Here is a table of points, one per row:
tensor([0.0, 0.9, -0.5, -0.1, 0.2, -0.3, 3.3, -1.0, 1.7, 1.2, 0.0, 0.9, 0.6, 0.5, 0.0, -0.1, -1.0, -0.6,
        -0.4, -1.7, -1.2, -1.4, -0.3, -0.5])
tensor([-0.4, -1.3, -0.1, 0.2, 0.6, -1.2, -1.9, 1.0, 0.1, 2.1, -0.8, 0.6, -0.1, -0.5, -2.0, 0.1, -1.7, -1.4,
        0.5, 0.2, 2.5, 0.8, -0.2, 0.0])
tensor([1.5, 1.2, 0.3, 0.7, 0.5, 1.7, -2.4, -1.4, 0.9, -1.0, 1.9, 0.4, -3.1, 0.6, -0.9, -2.0, 0.8, -1.3,
        1.9, -1.2, -0.6, 0.8, 0.4, -0.3])
tensor([-0.9, -1.4, -0.8, -0.3, 0.4, 1.0, -1.5, -0.6, 0.3, -0.4, 1.3, 1.0, 0.4, 1.4, 1.1, 1.1, -0.8, 0.1,
        -0.7, -0.3, 0.0, 1.0, -2.0, 0.7])
tensor([-0.6, -0.6, -0.4, 1.2, -0.4, 0.2, 2.4, 0.8, -1.0, -2.0, -0.2, 0.9, -0.6, -0.9, 0.6, -0.7, -0.2, -2.0,
        -0.1, 1.6, 1.6, -0.5, 0.7, -1.2])
tensor([0.1, 1.0, -1.3, -0.8, -1.5, 1.2, 0.7, 0.8, -0.3, 1.5, 0.8, 0.4, -0.3, -0.2, 0.4, -0.7, 2.0, 0.3,
        -0.4, 2.2, 0.7, -1.6, -0.1, -0.8])
tensor([-0.7, -1.3, 0.7, 0.7, -0.8, -0.8, -1.7, 1.8, 1.1, -1.4, 0.1, -1.6, -0.1, -2.2, -0.5, 1.0, 1.2, 0.9,
        -1.0, -1.3, 0.1, -1.8, -0.6, 0.3])
tensor([-0.8, -0.2, -0.8, -1.3, 0.4, 1.0, 0.3, -1.7, -0.3, 0.3, 1.5, 0.1, -0.2, 0.2, 0.8, 0.8, -1.7, 0.7,
        -1.5, -0.6, -0.1, 1.4, -0.3, 0.9])
tensor([0.5, 0.7, 2.1, 0.1, 1.4, 0.5, 1.9, 0.4, 0.5, -0.7, 0.0, -2.3, 0.2, 1.4, 1.3, 0.1, 1.0, 0.2,
        -0.2, -0.9, 2.7, -0.8, -1.0, 1.0])
tensor([0.3, -0.1, 0.5, 0.4, -0.4, -0.4, -1.0, -0.9, -0.5, -0.4, -0.8, -1.5, 1.5, 0.9, -2.1, -0.7, 0.0, -0.2,
        -1.3, -0.4, -1.5, 0.1, 0.8, -0.8])
tensor([-0.3, -2.2, 1.4, -0.7, -1.8, -1.7, 0.1, -1.8, 1.7, -1.5, -0.8, -1.2, -0.2, 0.0, -0.9, 0.1, 1.4, 0.3,
        0.1, 0.2, -0.6, 1.1, -0.4, -0.8])
tensor([-0.9, 1.6, 0.8, -0.5, 1.7, -1.9, -2.3, -0.2, -0.7, 0.4, 0.1, 0.7, 0.3, 0.9, -1.4, 0.3, 0.3, -0.1,
        -0.5, 0.4, 0.8, 0.1, 0.0, -0.6])
tensor([-0.6, -1.8, -1.5, -0.4, 1.5, 1.6, -0.2, 0.2, 0.4, -0.8, -0.8, 1.1, 0.1, 1.5, 0.7, 0.3, -0.4, 0.7,
        -0.5, -0.8, 0.0, 0.9, 0.1, 1.1])
tensor([-1.1, 1.8, 1.1, -0.4, 1.3, -1.0, -1.2, 1.0, 1.5, 0.1, -1.0, -0.3, 0.3, 0.7, -0.3, -0.6, -0.1, -0.7,
        -0.3, 1.0, -0.5, 1.8, 0.6, -0.6])
tensor([-0.1, 0.8, -0.3, 2.1, -0.2, -0.8, -1.5, -1.4, -0.6, 0.9, -0.6, -1.0, 0.7, -0.1, 1.0, -0.7, -0.5, 0.9,
        -0.5, -0.3, -0.4, -1.1, 0.9, -0.1])
tensor([1.5, -1.0, -0.7, 0.8, 1.1, 0.8, 1.9, 1.3, -0.9, 1.9, 1.1, 0.1, -0.2, 0.1, -0.3, 1.1, 2.2, 1.4,
        1.5, 0.8, -1.2, 1.3, 0.4, -1.2])
tensor([0.7, 0.8, 0.4, 0.5, -1.5, -0.4, 2.3, 1.8, -1.4, -1.2, 1.1, 0.6, -0.1, -0.2, -1.6, -1.0, -1.0, 2.2,
        1.4, 0.5, -0.4, 1.7, 0.5, 1.0])
tensor([-1.2, -0.2, 1.2, 0.6, -1.1, -0.3, 1.0, -1.0, 1.1, 1.5, -0.3, 0.1, -0.2, -1.3, 1.1, 0.7, 0.7, 0.2,
        -0.4, -0.4, -0.1, -0.8, 1.0, 1.6])
tensor([2.3, -2.0, -0.1, -2.0, 0.6, -0.3, -1.9, 1.2, -0.3, 0.8, 0.9, 0.3, 0.5, -0.6, 1.5, -0.8, -1.6, 0.6,
        1.3, 1.4, -1.2, -2.0, 0.6, -0.2])
tensor([-0.7, 1.1, 0.1, 0.7, 0.4, -0.7, 0.7, -1.0, -1.0, 1.1, -1.5, -0.3, -1.0, 1.1, 1.2, -0.1, -1.3, 0.5,
        -0.1, -0.6, -1.2, -1.4, -0.1, 0.0])
tensor([1.1, 1.0, -0.9, -1.8, -1.7, 0.9, -0.4, 1.2, -1.9, -0.8, -1.4, 0.6, 0.7, -1.7, 1.4, 0.2, 1.3, -1.5,
        -0.4, -1.8, 0.8, 0.2, 0.3, -0.4])
tensor([0.3, 1.4, -1.0, 0.1, -0.8, 0.9, 1.5, -0.4, -0.3, -1.5, -0.7, 0.3, 0.7, -1.7, -1.1, 1.6, -0.7, -1.0,
        1.7, 1.8, 0.0, 0.2, -1.2, 0.6])
Along one direction, these points spread out more than along any other. Take the direction at right angles to it along which they spread out most. Go by this last direction. How many in every 100 of the points above lie lower along it than each point below? Answers are rounded to whole numbers. More than half of the points above lie lower than the first one.
tensor([-0.7, 1.1, 0.1, 0.7, 0.4, -0.7, 0.7, -1.0, -1.0, 1.1, -1.5, -0.3, -1.0, 1.1, 1.2, -0.1, -1.3, 0.5,
        -0.1, -0.6, -1.2, -1.4, -0.1, 0.0]) 82
tensor([0.0, 0.9, -0.5, -0.1, 0.2, -0.3, 3.3, -1.0, 1.7, 1.2, 0.0, 0.9, 0.6, 0.5, 0.0, -0.1, -1.0, -0.6,
        -0.4, -1.7, -1.2, -1.4, -0.3, -0.5]) 86
tensor([-1.2, -0.2, 1.2, 0.6, -1.1, -0.3, 1.0, -1.0, 1.1, 1.5, -0.3, 0.1, -0.2, -1.3, 1.1, 0.7, 0.7, 0.2,
        -0.4, -0.4, -0.1, -0.8, 1.0, 1.6]) 91
tensor([0.1, 1.0, -1.3, -0.8, -1.5, 1.2, 0.7, 0.8, -0.3, 1.5, 0.8, 0.4, -0.3, -0.2, 0.4, -0.7, 2.0, 0.3,
        -0.4, 2.2, 0.7, -1.6, -0.1, -0.8]) 27
tensor([-0.6, -0.6, -0.4, 1.2, -0.4, 0.2, 2.4, 0.8, -1.0, -2.0, -0.2, 0.9, -0.6, -0.9, 0.6, -0.7, -0.2, -2.0,
        -0.1, 1.6, 1.6, -0.5, 0.7, -1.2]) 55
tensor([1.1, 1.0, -0.9, -1.8, -1.7, 0.9, -0.4, 1.2, -1.9, -0.8, -1.4, 0.6, 0.7, -1.7, 1.4, 0.2, 1.3, -1.5,
        -0.4, -1.8, 0.8, 0.2, 0.3, -0.4]) 45
tensor([1.5, 1.2, 0.3, 0.7, 0.5, 1.7, -2.4, -1.4, 0.9, -1.0, 1.9, 0.4, -3.1, 0.6, -0.9, -2.0, 0.8, -1.3,
        1.9, -1.2, -0.6, 0.8, 0.4, -0.3]) 0
tensor([-1.1, 1.8, 1.1, -0.4, 1.3, -1.0, -1.2, 1.0, 1.5, 0.1, -1.0, -0.3, 0.3, 0.7, -0.3, -0.6, -0.1, -0.7,
        -0.3, 1.0, -0.5, 1.8, 0.6, -0.6]) 50
